In the data rows, the value 128 means zero.
Each row of this table is followed by its label. One hidden rule gives the labels. It looks at one to three of the table's principal directions, none of them among the few with the most spread.
[188 146 171 122 228 124 160 134 101  99  68 174 113  56 104  66 152 142  63 119 112  15 166 123 131  76 159  64  87 193  99  50 104 154 133 117  92  83  98 197 123 128 115  94 155 133  49 110] f
[192 131 133 126 143  99  89 122 178 131  71 148  74 107  96 180 116 161  67 149 109 132 125 148 121  99 127 102 114 181 137 131 128  72 110 106 120 157 135  62 166 126 162 122 106 134  98 113] e
[149 138 150 177  91 122 170 128 135 116 164 160 126 166 136 114 127 115 140 102 161 129 137 110 123 147 134 124 151 150 115 142 151 127 138  99 140 175 177 107 170 110  80 175  91 144 135  79] g
[225 160 148 111 185 115  80 103 184 116  29 165  24  67  51 172 116 164  60 183  73 113 129 165 111  88 127  78  81 201 142 109 126  67 113 103 100 147 145  66 196 129 159 124 135 130  59 101] f
[180  91 144 190 131 127 175 151 144  86 129  90 104 139 177 112 120 123  80 133 128  69 144  89 179 106 167 121 134 135 163 104 111 119  87 147 129 146  96 124 161 116 173  65  86 178 109 181] d
[115 120 129 122 154 186 146 174 133  92 131  76 142  94 221 172  57 118 129  89 140 155 124 155 210 111 127 180 171 127 125 147  36 159 137 122  77 178  77 122 109 138 173  46 120 126 165 193] g
[114 117 101  51 169 102  99  92  89 161 112 117 170  94  92 131 203 166 121 129  87 111 117 143 111 110 140 120 100 109 127 126 143 140 130 122 130  59  81 140  52 131 123  91 158 121 102 141] h
[175 112 123 114 131  55 125 133 144 139  86 163 128  99  58 149 170 149 105 134  79 118 102 113 102  95 162  98 116 140 168 117 163 100 113 130 131 136 146 109 137 120  95 115 112 173 108 108] h
[121  75 131 174  90 162 152 159 117 106 177  87 172 166 222 127 123 134 183 111 133 139 129 108 197 136 144 160 154  87 154 158 137 122  82 127 142 132 108 127  69 122 150  94  92 139 171 184] i
[183 148 106 156  96 195 142 122 163  90 139 141 123 134 150 159 117 146 184 137  86 164 119 147 164 162 154 154 158 117 158 159 172 104 109  86 135 181 182  55 171 106  95 147 114 147 179 128] h
[ 97 118 163 140 121 121 162 128  89 122 163  99 193 140 161 123 139 102 146  64 143 116 119 141 154 129 149 132 144 116 106 122 110 163  92 143 116 119 105 182  95 118  92 122 115 117 132 153] h
[149 154  78   0 161 112 144  42  65 171 114 134 180 100  63  94 255 195 107 127  79  88 118 158  96 141 152 101  77  92 116  99 215 128 121  99 165  15 103 129  81  81  98 133 180 125 113 117] f
[130  85 113 171 122 214 151 165 131  69 130  56 168 132 229 132  84 125 130 102 110  91 136 152 188 137 166 160 179  91 140 123 110 123  56 167 123 120  68 146 130 116 156  85 104 120 178 224] e
[105 153 155 138 112 151 148 120 110 130 154  91 165 158 162 154 108 107 122  74 139 131 125 169 156 138 140 130 146 119  96 121 112 137  72 142 111 127 101 145 139 108 123 140 116  94 146 162] g
[137 115  99 101 136 136 132 117 129 109 106  79 149 108 121 179 145 146 118 128  49 120 103 169 155 124 150 144 135 105 150 145 148 102  88 137 117 126 101  98 139 109 125  95 119 146 136 186] d
[140 165  72  17 169  87 101  57 102 182  94 144  97 113   8 107 223 181  83 187  87  79 137 142  33 119 115  84  74 122 123 102 197 114 136 127 169  40 114 106 138 109 143 159 194 134  53  88] d
[137 156 140  88 180 106 139 157 108 142 115 163 132 103 121 112 134 142 105 103 159  94 138 112 129  79 132  99 118 167 103  89  92 170 138 117 120 117 106 161  97 132 155  95 166 134  88 118] d
[144 104 107 121 147 228  83 119 172  86  88  63  90  66 190 207  55 152 144 174  56 193 136 217 193 152  89 194 142 115 153 192  94  70 134  96  66 165 112  47 124 140 169  93 111 102 168 174] e
[ 96 133 105 162 107 213 133 202 137 113 160 122 137 151 196 103  37 104 165 115 178 123 170 110 112 125 118 148 195 101 122 108  93 159 107 173 138 134 113 166 139 140 167 151 152 109 168 143] e
[ 59  93 162 208 105 165 154 204 118 122 207 105 146 164 236  92  51  71 185  85 212 161 150  86 184 129 128 167 188 113 121 139  32 192 130 151 113 179 109 184  77 165 157  91 102 126 167 151] d
[106 121 120  79 136 123 140 103  91 142 132  93 184 112 129 140 161 139 119  96 100 119 123 166 132 129 131 133 125 102 113 127 141 127 105 132 119  86  94 148  91 108 110 122 132 114 132 152] e
[119 132  92 102  91 177 153 151 131 128 152 109 157 143 157 148 108 135 173  88 118 177  97 157 157 146 164 154 184  85 141 140 132 128  69 138 152 156 132 107 142 101 126 127 123 134 203 163] d
[ 92 123 130  68 124  48 125 107 106 156 111 112 149 117  76 153 161 116 102 109 122 150  78 125 110 112 115 124  97 115 127 132 123 130 151 151 126 111 116 152 118 127 113 114 131 130 121 138] d
[136 128 128 104 127 146 156 153 118 116 128 122 159 113 143 142 128 135 174  92 112 147  94 153 162 126 171 139 157 106 147 125 123 146  75 137 125 145 123 135 113 111 108 104 135 141 160 154] i
[141 165 161 142 109 108 136  92 134 132 125 136  90 164  91 131 129 113 107 139 150 120 129 140  96 145 108 103 102 148 108 122 155 107 119 132 135 129 154 116 193 110 117 191 125 109  97  94] f
[ 66 124 164 116 135 145 133 154 100 146 168  89 152 137 193 139  94 110 180  92 179 175 122 166 181 136 112 162 148 115 108 143  60 173 100 135 100 141  93 158  54 140 161  99 142  98 140 153] f
[173 151 105 111 144 102 124 112 151 133 102 156  87 106  69 133 146 143  86 160  95 111 136 109 102 107 130 103 108 153 144 111 147 111 150 112 136 139 155  94 177 124 136 127 138 164  95 107] g
[ 89 102 120 130 130 187 143 125 107 118 179  74 154 115 208 116 111 115 173 119 141 163 143 140 184 156 118 188 154  90 133 156  79 167 151 114 105 136 101 135  69 142 141  82 127 125 164 161] f
[142 139 147 123 131 103 104 140 162 110  91 141  65 100 100 163  79 106 126 161 136 170 104 104 122 101  85 132 101 153 151 141  90 118 181 132 107 173 160 117 166 153 151 121 138 136 108 118] i
[138 131 127 121 102  84 109  81 159 124 106 138  89 117  80 155 131 116 103 157 113 173 103 129 113 149  83 134  91 149 132 156 150  84 188 103 135 161 195  89 182 128 108 165 111 136 127 101] f
[155 197 136 161  99 144 148 152 133 152 166 238 125 174 105  87 122 123 162 100 196 132 152  75  71 132 150  94 159 154 101 109 152 163 163  95 151 156 186 122 164 124  71 201 137 122 147  25] g
[112 135 137 100 173  64 103 111 117 152 109 139 133  89  85 132 147 117  64 119 133 106 136 109  99  87 106 108  97 168 104 107  84 157 189 123 104 114 110 160 109 154 131 100 143 130  71 113] e
[108 110 117  97 155 188 157 142 105  97 130  48 183  93 197 161 111 133 142  79  83 126 112 202 210 132 161 168 166  97 125 130  87 146  58 141  97 128  68 143  96 109 143  63 129 124 163 223] d
[111 125 111  77 136  27  84  86 133 166  89 149 114 102  28 148 171 133  71 160  92 133 114 119  67 109  77 103  70 154 120 132 160  92 188 122 139 106 162 123 135 139 117 155 137 138  81  95] g
[122 124 155 176 114 158 137 144 135 100 125 118 142 138 162 136  88 108 146 125 135 120 143 157 131 155 115 143 143 125 120 136 136 117 117 141 100 136 132 138 140 126  99 164 114 101 144 122] h
[112 122 137 123 125  97 151 108 109 113 125  91 150 124 110 140 147 104 109 118  97 108 109 127 133 124 128 129 109 112 133 124 135 130 127 154 117 115 117 156 146 119 105 119 121 140 114 162] f
[ 54  86 121  84 168  36  88  81  84 152 116  78 188 102  94 132 203 117  77 128 103  94 106 128 118 118 103 134  74 125 106 129 116 153 176 149 120  59  78 187  50 156 123  79 144 121  80 171] g
[132 130 107 101 120 183 150 138 107 135 147 142 154 129 156  89 138 156 176 117 126 132 141 147 141 148 143 129 145  97 125 116 162 126  87 117 155  98 136 139  94 105 125 151 149 118 167 125] i
[149 152  84 114 101  91 106  98 138 149 114 192 124 161  38 127 199 155 138 162  98 126  95  89  59 144 150 105 109 119 142 146 221 105 170 111 174 112 172  82 163 121  67 174 132 141 139  75] d
[118 103 161  88 174 101 179 162  81 140 131  83 178  92 165 135 133 135  95  57 128  91 135 158 176  72 155 117 144 132 116  98  69 156  60 147  90 112  48 179  64 110 156  55 120 143  96 175] e
[136 165 195 190 158 167 168 184 116  96 139 167 116 140 180  74  70  86 131  84 218  84 152  90 146 107 152 105 147 168  92  78  53 200 138 142  99 147 108 201 144 144 127 117 140 105 116 112] f
[112  92  93 206  65 161  67 149 196  96 120  77  77 181 162 172  55 109 133 211 113 155 130 103 125 152  81 163 132  97 172 168 152  61 123 174 155 150 146  80 186 153 200 151 105 121 160 185] g
[134 133 163 181 101 154 173 149 119 105 166 144 136 166 174  77 117  98 169  98 186 125 121  91 157 148 164 127 147 119 128 108 116 166 109 139 145 145 143 167 139 122 108 133 118 129 159 128] i
[ 89  75 141 132 139 126 101 143 139 134 131  50  89  98 161 160  79 108 140 164 108 177 132 151 174 114  91 165 126 107 166 155  56 116 105 157  90 150  95 126  86 158 203  68 116 138 111 181] i
[174 155 113 146 123 172 150 117 134 107 134 168 142 129 125 111 152 148 160 129  95 113 136 136 137 155 165 121 139 128 132 120 184 123 115  93 140 134 170 104 150 106  76 157 133 138 153 107] h
[116 140 108  25 157  37  70  66 121 192  84 125  97 101  13 163 192 157  81 167 100 142 100 156  55 106  97 102  74 137 130 132 145 108 141 134 137  85 114 102 117 132 147 133 164 126  58  98] d
[158 154 159 154 122 139  91 120 167 120  97 175  43 128 100 112  92 116 150 188 161 162 126 116 104 146  99 114  94 154 140 123 126 110 155 124 130 146 182 115 167 149 141 172 148 105 116  77] i
[105  94 122 219  96 232 141 194 148  80 161  88 135 154 237 107  32  93 165 124 154 125 164 110 162 146 133 169 194  89 142 133  88 138 107 170 119 150 103 153 140 146 155 120 103 113 192 176] e
[117 153 149  64 161  27 125 121  94 180 110 172 150 118  50 120 184 139  93 101 158  96 117 122  68  88 126  80  97 163  99  92 133 158 133 134 132  91 116 167  95 125 111 139 163 129  62  78] h
[128 133 114 176 132 183  71 137 174 122 135 144  67 130 160 124  69 122 135 178 166 158 167 108 116 142  94 152 145 151 127 152  85 133 192 104 121 163 143  88 139 172 171 131 132 110 133  99] g
[189 155 112  92 120 145 108 100 163 119  79 140  83 118  93 175 130 170 126 165  87 155 105 172 126 141 123 121 108 135 148 144 180  65 101 103 137 138 159  51 178 101 138 157 135 123 135 119] i
[111 134 129 115 148 134 137 117 104 140 146  97 155 122 147 113 136 117  98 101 143 101 145 126 135 115 143 123 131 119 114  95  92 166 113 146 121  98  81 167 109 129 149  96 141 121 116 158] e
[110 142 142  68 175  36  84  81  99 174 103 138 145 109  60 128 192 140  68 132 152  84 134 133  61  99  98  91  74 165  93 101 127 153 157 130 127  62  97 162  81 142 134 132 172 108  37  95] h
[159 144 113  82 111  68  90  87 155 154  84 170  84 112  29 156 163 146 118 171  93 173  88 122  79 127 112 106  83 137 155 139 177  82 156 114 150 133 186  83 165 125 108 163 136 141 117  84] i
[144 141 135 129 177 163  98 119 143 104 104 116 102  85 146 146 104 127 110 140 120 125 137 141 153 113 126 139 122 157 123 126  69 150 157 111  92 141 105 121 125 155 154  80 144 116 106 147] g
[163 187 105 133  54  89 111  50 153 192 179 224 118 198  43 134 211 155 163 135 140 202 107 111  71 192 149 112 125 140 121 171 231 104 169  41 186 169 239  19 171 105  38 226 104 137 163   8] g
[136 126 105 166 116 198  93 129 170 106 131 128  82 119 162 132  77 129 169 200 117 166 162 134 136 167  82 168 131 119 152 159 134 105 172 104 117 153 168  81 136 152 151 150 139 120 153 114] h
Here are more rows. What is the label of each one?
[107  96  92 130 105  90 106 114 124 152 149 112 169 146 119 143 167 141 120 144 102 122 138 105 105 128 113 138 123 104 142 150 170 111 145 127 145 102 123 111  91 133 125 129 114 143 127 135]: e
[110 115 139 132 104 164 161 144 113 134 186 115 179 139 211 127 117 131 182  69 161 183 126 157 202 157 143 165 171 114 116 149 105 150  97  92 126 163 137 122  71 114 123 113 108 126 189 141]: h
[ 47  44  96  71  96 157 164 127  69 122 172   0 255 130 228 183 140 124 141  25  79 159  73 192 222 129 173 192 186  23 139 161  90 132  12 187 127  94  13 166  49  94 149  37  82 120 210 255]: g
[ 98 109 135 148 107 117 100 156 152 110 114  90 129 137 134 180  86  99 151 127 121 162  85 138 139 125 131 151 146 112 153 146  99 127  97 177 119 160 119 133 142 146 139 111 122 124 146 177]: h
[121 141  96  84 113  66  69  68 143 161 117 121 115 144  77 168 161 147  72 166 129 138 128 121  77 124  61 119  78 147 113 145 169  90 172 109 162 101 149  87 140 130 168 163 146 118  86 118]: e
[114 104 131 195 128 187 165 222 141  99 146 128 104 131 200  83  37  94 137 124 171 110 168  79 148 109 135 144 182 118 141 110  62 155 140 165 109 164 104 166 143 150 164  97 111 144 160 141]: d
[118 127  95  44 146 145 103 121 101 144 100 111 143 116  96 125 168 165 174 147 107 124  95 162  95 129 151 126 123  78 150 117 158 136  68 167 155  58  86 143  85 118 142 123 188 109 126 149]: i
[ 44  96 166  90 118  44 109 107  96 150 144  72 187 127 146 169 136  90 116  67 177 180  74 145 152 124  89 157 111 131  96 156  66 159 152 144 112 130 101 178  63 146 129  97 117 101 125 165]: h
[150 160  72 151  53 252 155  99 136 132 194 160 141 191 165  97 142 159 217 134 121 179 145 149 129 223 164 159 183  68 131 168 220 103 112  75 176 139 185  47 160  88  69 211 110 111 240  83]: d
[ 65 110 179 132 109  93 134 142 102 138 142 114 151 146 149 105 109  88 157 103 184 153 108 139 140 145  96 132 111 121 105 120 105 144 113 162 128 115 136 202  88 135 127 154 135  96 134 133]: i
[109 110 154 128 121 113  89 108 149 126 114 100  94 105 123 164  99 108 153 160 122 194 107 160 141 145  86 155 108 129 147 161  98 110 139 131 101 156 150 114 118 151 138 129 125 115 121 129]: i
[135 157 134  74 147 168 172 162  90 153 147 148 159 122 149  89 137 149 180  78 166 128 126 154 141 123 185 116 165 103 125  83 110 183  51 139 135 107  96 163  82 102 129 113 171 122 150 120]: i
[163 151 158  93 177  72 151 133 107 134  96 158 124 105  85 116 166 146  96 118 131  71 126 127 120  86 142  82  94 170 118  84 132 144 105 125 123 107 117 154 119 114 132 112 157 147  58 113]: i
[175 154 138  96 178 151 131 125 130 132 114 165  79  81 113  99 137 154 150 151 124 136 140 135 150 114 144 112 112 154 142 103 104 148 123  91 120 137 145 117 110 131 150 100 166 147  99 102]: i
[ 85  98  53 117  60 107 143 122  99 154 176 130 203 190 109  93 206 137 165 121 105 130  92  66 101 159 168 139 143  47 152 143 217 128 133 151 206  84 139 137 108 112  82 142 116 154 202 150]: d
[173 141  93  62 138 139 133 131 121 163  92 133 138 118  83 148 158 188 102 118  76  97 132 175  87 102 176  90 147 104 143 101 180  87  29 146 141  81  83  95 137  84 135 138 136 128 126 125]: e
[132 135 154 165 109 120 130 119 141 124 143 140 104 154 137 126 113 108 116 117 165 146 124 107 137 134 123 125 126 152 113 139 109 128 151 113 131 160 149 118 157 133 125 139 100 122 131 111]: d
[143 155  66  32 160 120  43  74 133 176  73 170 110  81  27 137 181 183 116 190  75 136 131 150  36 123 105 105  87 122 133 124 182 101 164 111 147  57 136  97 107 139 125 162 191 103 102  78]: h
[147 114 123 137 118 150 174 150 121  97 124 103 165 133 153 142 127 132 126  83 105 101 111 147 149 126 179 134 169 108 136 126 139 124  75 148 124 138  99 127 153  98  97 111  99 141 158 163]: g
[108 137 153  32 152  45 155 118  72 169  93 129 159 101  44 108 193 130 132 108 112 106  82 157  94 108 151  86  85 102 136  73 152 147  62 185 133  58 105 205  93 101 102 131 177 131  89 129]: i
[140 152 119 113  84 148 176 120  94 158 178 151 171 198 153  89 171 157 141  78 178 116 133 116 122 150 165 107 148 101 103 115 186 130  80 113 182  93 121 122 122  80 116 168 119 113 169 108]: d
[159 166 146 136 124 145 163 125 123 136 159 157 112 144 130 113 132 130 149 115 149 134 143 119 135 129 146 117 138 137 127 120 129 148 119 100 126 152 147 109 144 113 116 140 129 141 122  91]: f
[ 85 128 176 183 110 110 153 134 108 121 172 112 163 174 169 122 117  83 129  72 179 123 121 120 157 139 133 133 142 144  89 132  94 163 125 135 120 150 122 169 124 133 106 131  99 111 131 141]: d
[111 109 139 114 145 107 113 142 123 119 103 106 116 102 123 127 105 106 103 130 132 121 118 103 126  89 110 120 107 128 136 109  83 136 138 167 121 111 102 178 122 149 165  96 139 126 106 164]: i
[ 91 122 167 184  96 125 108 128 152 115 150 133 106 142 145 129  80  71 156 109 168 197  99 115 156 152 114 147 135 148 115 149  72 143 158 127 125 191 180 148 150 159 110 141 101 112 159 126]: f
[162 104 158 200 165 197 129 135 165  63  97  81  85  86 203 164  55 116  77 137  92 117 160 166 206 126 120 156 138 166 123 153  61  95 146 102  54 180  98  93 163 144 153  73  71 119 131 170]: d
